The rows below fall into families. The same turns and mirrors carry the whole set onto itself and the rows of a family onto each other. For each named row, which other rows are in its family? Write them in the order they are listed.
These 32 rows form 4 families of 8 rows each.
z_310: [ 24 -14  27  24 -25   4 -20  -3  -9  -1 -11 -14 -24 -42 -12  -9 -29  20
   8   0  -2  20]
z_334: [ 20 -21  22  24 -25   0 -15 -17 -12   0 -11 -14 -26 -32 -11  -9 -38  17
   3 -13   6  11]
z_285: [-12  20  19   1   5  14 -20 -11  -6 -19  17  12 -20 -26   5 -45 -12   7
  15 -25  -9  -9]
z_604: [ -8  -3  32  17 -25   2 -17 -26 -25   0 -10  31  15   9 -33  36  12  10
  13 -12  -1  -3]
z_570: [ -3  -8  17  -6 -31  21  24 -11  -4  15 -35  27 -14  -2   3  -7  25   2
 -20 -22 -24 -19]
z_939: [-12  19  22 -13  -3  16 -22  -7 -19 -17  15   7 -12 -29  12 -53  -6   5
  11 -25  -6   2]
z_403: [ 11   0  18 -30 -30  -4  -9   8 -10  30 -26  -4  13 -22 -13  17 -12  -6
  23   6  -8  -2]
z_474: [  7  13  -5  26 -35  -8 -33  -2 -26 -14  14  18 -14  20   3 -13  -3  16
  -6   8   5  19]
z_866: [-38  22   7   0 -13  -1   2  -3  28   8 -13   1  19 -13 -24  -8  16  -3
   9 -14   7   6]
z_51: [  7  -2  16 -35 -27  -3 -12   7 -12  27 -30 -13   8 -13 -14  17 -13  -8
  16  -9 -10 -17]
z_981: [-11  10  31   8 -26  10 -15 -36 -29  -2 -17  29  11  15 -30  34   9   2
   3  -9   3  -3]
z_945: [  7   9  -7  20 -36 -13 -34   5 -25 -21  16  17 -15  21  -7 -15 -14   6
   7  12   8  15]
z_329: [-26  27  17  -1  -6  -3   1   6  29  10 -21  13  21 -12 -16   0  22  -7
  15 -17  -1   1]
z_522: [-31  29  18   2  -3  -2  10  -7  30   6 -11  11  13  -9 -22  -9  17 -10
  12 -12  -2  -4]
z_907: [ 16 -19  29  13 -21  -1 -14 -11   1  -9  -8 -15 -33 -36 -20 -16 -34  15
  -1   0   3  16]
z_851: [ 10   3  -9  14 -36  -2 -40   1 -30 -16  26   9 -15   6   0 -15  -8  10
  -9   7   9  19]
z_384: [ -7  19  11  -4  -1  15 -27 -11 -12 -21  15   6 -26 -23   8 -45  -7  19
   6 -27   0  -9]
z_537: [ 23  -9  30  27 -15   0 -18  -8 -10  -7  -1 -14 -34 -33 -15 -11 -32  25
  10  -8  -8  11]
z_848: [-16  10  25  15 -20   8 -11 -35 -19   5 -20  29  20   7 -26  34  -1  -2
   6  -6  -2  -6]
z_678: [  0 -12  19   1 -39  18  23  -6  -5   9 -31  26 -17  10  -2  -1  21 -13
 -16 -22 -26 -17]
z_367: [-16   8  32  13 -23  10  -9 -24 -32  -2  -5  37  23   5 -29  30  11   1
  11  -7   3   3]
z_618: [  7  -5  18 -37 -37  -7  -4   7 -10  26 -34  -1   9  -9 -19  14  -2  -9
  22  -2  -2  -8]
z_33: [ 23 -17  14  26  13   4 -19  20 -27  12   5  11 -20 -15  -7 -20   9   0
 -32 -10 -10 -12]
z_877: [-36  26  19  -1 -11   1  -7   4  28  10  -8   7  12 -11 -27 -13  27 -13
   6 -11   6   2]
z_470: [ 12   2  14 -38 -33  -3  -5  -2 -10  25 -16  -9  12 -13 -11  16 -16 -11
  18   5  -4 -14]
z_13: [ -1 -18  11  -9 -36  15  16  -4  -8  15 -33  27  -8   1  -4 -10  32  -8
 -18 -26 -16 -16]
z_588: [-12  17  25 -11  -7   3 -28 -10 -14 -17  22  15 -15 -22   7 -45  -7  17
  17 -31  -2  -2]
z_909: [ -6  -8  15 -16 -32  18  25 -18 -11  14 -29  26  -6   6 -12  -7  23 -17
 -18 -22 -20 -14]
z_398: [ 14 -13  15  32   2  -1 -22  29 -21  12  11  16 -28 -23 -11 -29  11   1
 -23 -13  -8   1]
z_216: [ 12  -9  19  29  16   3 -20  32 -21   6   3  16 -21  -8 -10 -20  10   8
 -33 -24  -7  -4]
z_72: [ 14 -16   9  22   3   1 -20  28 -30  11   6  14 -26 -14  -9 -26  18   0
 -28 -25   1  -8]
z_735: [  3  16  -5  15 -32  -5 -35  -8 -30 -21  17  10 -25  20  -9  -9 -13  10
  -5   4   3  19]

Same family as z_851: z_329, z_384, z_537, z_848, z_618, z_909, z_398
Same family as z_735: z_310, z_285, z_403, z_981, z_522, z_13, z_72
Same family as z_604: z_334, z_570, z_939, z_945, z_877, z_470, z_216

The rows below fall into families. The same turns and mirrors carry the whole set onto itself and the rows of a family onto each other. For each named row, which other rows are in its family? Write them in the order they are listed.
These 16 rows form 4 families of 4 rows each.
z_383: [-21  -9 -34  13  26  22  15  -4   8  34 -14  13 -19  -2   3  18  52  -8]
z_546: [ 20 -13 -37  38   9  14   9  14  -8 -11   2  17 -18  20  38   9  13 -21]
z_54: [-25  13 -40  -3  16  24  22  12   6  41 -19  19 -15  -1  25  27  10   8]
z_199: [ 10 -35  10  10  13   7   9 -26 -20  12   0  -5  33  19  -6  16  -1 -13]
z_926: [ 20   3 -37 -25  19   2  -6   5  -4  13  30   3  18  33  20  33  23  27]
z_794: [-33   1 -52  18  -1  27  20   8   8  18   3  11   9 -11 -20  17  18  12]
z_895: [  0  16 -42 -23  14   6 -12  13   5  34  30 -12  21  10  -2  26   7  22]
z_795: [  8 -21 -25  12 -15  27   3   5 -14  -1   1  32  -8   7  29  -7  37 -19]
z_61: [ 12 -13 -33 -11  31  31   9  21  -3   6  34  -4  20  30 -10  44  15  15]
z_572: [ -1 -17  -4 -16  -9   0   2  -8  -5 -11  13 -17   9  31 -20  39  12 -21]
z_753: [ 22 -15 -14  -6  -8 -10  24  -8 -31  13   9 -32  21  20   9  20   7 -18]
z_639: [ 14 -26 -26  18   3 -23  19  19   2 -14  -1  -2 -16  20  24   0  26 -13]
z_634: [  0 -22 -12  -4   7   7  12 -22 -21  11  10 -28  33  -3 -22  27   9 -22]
z_712: [ 14  -5   0  39   2   9   8   9 -13   6   0  -1 -12   6  26 -12   8 -19]
z_17: [-36  -1 -17  11  11  21  21   5  15  27 -19  13  -4 -13  -9  11  18  -2]
z_941: [ -5  12 -42 -23  41  16  -6  -9 -10   5  30  10  -3  16  19  44  17   7]

Same family as z_795: z_383, z_61, z_572
Same family as z_199: z_794, z_639, z_941

The rows below fall into families. The same turns and mirrors carry the whole set onto itself and the rows of a family onto each other. For each named row, which other rows are in its family? Write them in the order they are listed.
These 28 rows form 7 families of 4 rows each.
z_637: [ -1  -7 -39  11  11 -24   3   4 -10  -3   0 -13 -29  -2 -11   5  -2   4
  -1  20  15   2   2 -31 -17  37  15   4  22 -11  22 -10  -2 -14  11  -5
 -13 -22 -38 -18  15  -9 -32  -9 -27  -4  -8 -27  22  -4  12 -35  11  11
 -20   4   8   1  -9  29 -43   0 -26]
z_661: [ 20  11   0   6  -8  22 -10 -10   6  21  14   4 -27  28  -2  13  39  11
 -14  20  12  12  17  18   0  46 -15   3  22 -10 -14  25 -35 -22  -2 -11
 -24  -1   6  -5   0  -5  -4 -22  -3 -36  18  -4 -19  -6  10  -4   5  10
   7  25   3 -28 -16  -4  12   5  -4]
z_685: [ 13  10   3 -21   3  10   8 -18   7  27 -17  28  -8  23 -14  12  14 -13
 -21  16   5  21   2  22 -11  36  -5  -5  22 -24 -20  36 -15 -36  15 -13
 -30   5  14  -7  22   1 -21   2   3 -18  19  -2  -3  -4  -1 -27  -1   5
  15  15  -3 -37 -10  -8   5  13  -6]
z_62: [ -3 -18  14 -12 -26   7  -5  15 -10  -3  14 -24   5 -10  19  20 -19  -1
   7 -17  -6 -17  -3   6   6   6  13  23   7  19   2   1  19  -2  35  42
   5  10  -1   0 -26  -1  10   8  17 -20  16 -12  10   2  16 -11  25 -21
  -7 -10 -10   7  12  -8  18 -18  -7]
z_501: [ -1   7 -16 -19  10 -18   2  -4  -7  -2 -14 -29 -44  19 -24  20 -29   3
  15  23   5   5  13 -32  -1  31  17   8  20 -13   4  -6  -7 -17 -15 -20
 -22  -4 -16 -26  10 -11 -30 -13 -27   4   1 -37  30  -6  18 -39  25 -13
 -25 -11  10 -15  -8  12 -33  20  -5]
z_41: [ 11  21   1  -7  -1 -13   9  -7  13  14   0  16  23  -6   4 -19   1 -10
  13  -3 -23   0   5 -24   3  11  -2  -9 -17 -26 -26  -5   6 -22 -40 -23
   6  26  18  30  18 -11 -12  -3  -7  10 -15  -5  10 -29  -5  20 -17 -29
  23  -3   4  12  16  16  -6 -29   2]
z_599: [ 20  -4  -6   6  -8  -7   7 -10  28  21   5   2  36 -18   7  -6 -16  -4
  14 -16  -7 -11 -22  -8  13  13   5 -26 -18  -8  -9  -5  -4 -15 -37  15
  14  19  21  13   4 -21 -36  -5  -6  13 -17 -15   6 -17   3  23 -16 -29
  16   1  14  -3  15  11  -7 -35   4]
z_886: [ 23  22  -3  14   9  30   7  -2   1  26   4   3 -23  14  22   8  21  -9
 -47  16   7  18  10  19  -9  42  -8   2  17 -12 -17  33  -6 -39  25  16
 -16  -5   6  -1  10  -7  -9 -30  -7  -9  14  -9  -7   3   6 -11  -1  -9
   1  28   4 -32  -8   7  14 -12  -7]
z_12: [ 42  11 -16  -1  -5   3 -14 -10  -5  22   6   8 -25  20  -2   4  36 -16
 -30  16  17  21  29  -2  -4  39 -12   6  14 -23  -7  28 -17 -39  13   2
 -24   1   5   1  12  -5  -5  -3  -6 -20  38   2   1  -2 -15 -32  -3  -7
  19  24  -2 -27 -17  -7  -8   8  -3]
z_297: [ 14   9 -13  -6  -4  -8   7  -1  10   9   3 -25  26 -15  -3   2  -3 -19
  21   2  -8  12 -15 -16   1  16   5 -22 -14 -12 -15 -22  -6  11 -30  -3
   7  17  33  41  26 -14 -19  -6  -1  24 -10  -2  12 -17   1  24 -13 -41
   9  -7  11  -5  14   8  16 -30  16]
z_777: [ 22  19 -12   8   6 -15 -14  -8  16  11   9 -10  13 -10  18 -19  -8   0
  -4 -21  -2  -6 -12 -28 -12  18 -11 -36 -13  -7   0 -25  -8 -24 -37  10
  28  25  23  18  30  -6 -14 -15   9  22  -2  -6  11 -10   7  21 -10 -22
   5 -10   1 -15   9  15   0 -30  -8]
z_893: [ 15  10  17  13 -33   4   8  -6  17   2   4 -15  12  -3  -4   9 -49 -12
  12 -14  -4 -24   6  17  21  19  26  12   0  21 -13 -12  -4  12  39   1
   6  10  20  30   0   2  10   1   1 -15 -15 -18   3   3   6 -22  30 -21
  -7  -4   2   7  -2   8  24 -26  -6]
z_248: [ 25  11 -11  15 -28  14  -2 -33   1  20  12   6 -26  19   1   5  41   5
 -18  15  -7  20  -7   5 -17  41 -17   7  10 -11 -28  37  -4 -22  -7   0
 -17  -9   4  11  -6 -18  -9  -7 -24 -11  24   5 -13  -9  -9  -1  -4   5
  11  25 -14 -31 -33   3  -3   6 -15]
z_144: [ -8  18 -19   8  -5 -21   9 -25  -7  16   5 -17  28  -1  17   2 -20 -22
  12 -10 -10   4   4 -20   8  16  13 -13  -7   0  -1 -33  -6   8 -24 -16
  12  10  40  17  32   1 -22  12   2  13 -13   0  -8 -23  -2  19   4 -15
  10  -6 -12  25  -1  16  19 -20   1]
z_320: [  9   5  30  -1 -27  -5  13   1  -9  -4   7 -31  -1 -16  -7  50 -31 -18
  17  -2 -23 -22  -5 -11  -9  14  21  26  -3   9 -24   2  10  -2  34  25
  -2  20   1   7   0   2  29   2  -7 -17  15 -23  31  -5  10 -24  27 -15
   5  -3   3  21  -3  -2  13 -11   3]
z_497: [  9  12  15  -7 -34 -14   0  -2   6  -8  12 -20   0 -21   4  19 -30 -18
  -7  -2 -16 -32 -13   1   6  30  18  16   4   8 -22  35 -22  -1  27  20
  11  18 -12  18 -31  -1  18  13  10 -12   0   6  14   2  20 -23  24 -17
   2 -21 -15  13   1 -10  12 -21  -3]
z_250: [  5 -19 -20 -11  -3  -8  -4  20 -13  -3  13 -11 -34  -4 -27  15  -3  -7
   1  12   5   9  14 -33   7  29   1   1  26  -4  13 -11   0 -12 -20  -9
 -10 -21 -29 -16  22 -20 -22 -20 -18 -16   7 -32  27 -12  12 -33  29   1
 -17  11  25 -21  -2  19 -48  27 -16]
z_466: [ 27  -2   6  16  -7  -8  -5 -21   6  35   5   0 -31   9  -9  12  15  -7
 -35  18  -4  10  24  13   2  22   3   0  21 -35   9  35 -13 -45  11  -4
 -13   9   8  -1   3  -5 -18 -21 -13  -1  26  -2  12 -20   4  -9 -12  -6
  18  11 -10 -43 -27   3 -28  27 -28]
z_924: [-14  -5 -38  -6   4  -4  -1  20 -13 -16  24 -16 -34  10  -7   4 -19   0
  17  31   1   0  16 -28 -10  33   3  -8  -1 -16  16 -24   1 -10 -12   7
  -7 -18 -27 -29   2 -13 -28  -7 -15 -15   2 -13  26  -8  20 -12   6  13
 -27  -9   6 -18  -7  35 -26  11  -3]
z_110: [  3   2  22   4 -33  11   7   5   6 -16   4 -17  12 -18  -1  26 -29 -24
  -1  -9 -22 -10   1 -18  17  -3  16  14   5  12  -8   5  -5   4  45  27
  -2  12  17  -4 -12  -2  12   9  12  -3  -3  -1  17   1  12 -23  24 -36
  17 -27  -1  15   0  17  19 -28   0]
z_801: [ 22   6 -17   0  -2  -3   4 -32   6  26 -19 -10  17 -17   1 -15  -4  -6
  24 -23  -4 -16 -12 -28  11  16   9 -25 -11 -15 -18 -22   6  -8 -26  -7
   2  15  28  26  44 -10 -31   8 -23  20   0  -9  12 -13   3   4  -4 -28
  12 -21   4 -14  23  -4  12 -13 -12]
z_996: [ -1 -29 -24 -12   4  -1  -5  -9 -17   9   8 -34 -36  25 -29  24   6  -6
   4  12   2 -12  20  -3   5  12  25  11  10 -27  16  12   8 -17 -18   0
  -7  -9 -31 -25  27   3 -19 -23  -5 -27   2 -35  19  -3  17 -25   6   0
  -4  -3  13 -27   0   9 -47  17   4]
z_536: [ 14 -20 -35 -14  12 -21   3   8 -37  -1   9 -12 -37   5 -19  10 -11  -2
  13  23   3  -9 -15 -39  10  21  10   7  11 -17  12   0   6  12 -27 -13
  -5 -20 -22 -14  18  -5 -18  -3 -22 -13 -11 -19  24  -3  -8 -41  -1   0
 -13   8   9 -13  -6  28 -28   6 -26]
z_480: [  8 -22 -40  16  -8  -1   7 -12 -12 -13  12 -21 -24  17 -11   1  -3   2
  10  18  -4 -12  -3 -24  -9  20  -2   6   9  -4  -6   1  -9 -10  -3  -3
 -10 -20 -49 -27  15  -2  -4 -15 -19 -10 -16 -25  41  -4  23 -35  19  -1
 -21  16  21   2   7  20 -39  16 -13]
z_2: [ 49  22  -1  13   0   5   2 -22 -17   8   7   4 -16   9 -12   7  24  -1
 -43  16   3   2  11  15   5  39 -31  14  23 -18 -21  35  -7 -13  10  -8
 -26   7  14   0   4  -4   1 -16   4 -24  11   1  -3 -23   6 -14  15  -9
  20  13   9 -38 -32 -13   8  10 -13]
z_647: [ -3  -3   4  -7 -25   8  -7 -22  -2  -9  16 -49   3 -23  14  31 -25 -15
  14 -14 -13 -21  -4  -1   1  12  15  21  -3   6  -2   7  -8 -10  27  28
   8  11  10  11 -16   0  19  -4  21   1  17  -4  29  -1  16 -20  23 -12
  10 -34  -5  24  -6   0  23 -22  -2]
z_76: [ -5 -12  21  -4 -30   6   1 -11   6   1 -15 -20   2  -8  -4  20 -25  -9
  10  -3  -8 -22   3  14  14   0   4  28   1  12 -15  -3  -8   9  18  20
  -2  16  21 -12  -5 -11  23  16   7   0   7  -4  23  -5 -16 -23  56 -19
  14 -34  -9   4  -1  -7  21  -3 -16]
z_513: [ -4   8 -11   8  14  -8   5 -17 -10  13  10 -11  22 -22  -6 -10 -12 -13
  20 -11 -12 -15 -32 -26 -19  27  -2 -25  -4  -3  -4   3  -3 -15 -52  -6
   6   9  27  16   9 -15 -22  -6   3   5 -16 -17   0  -8   7  23  -8 -44
   7  10   3  20   8  -4 -10 -25   7]

Same family as z_536: z_41, z_320, z_2
Same family as z_248: z_497, z_480, z_513
Same family as z_76: z_685, z_501, z_801
Same family as z_924: z_62, z_886, z_777
Same family as z_599: z_637, z_661, z_647

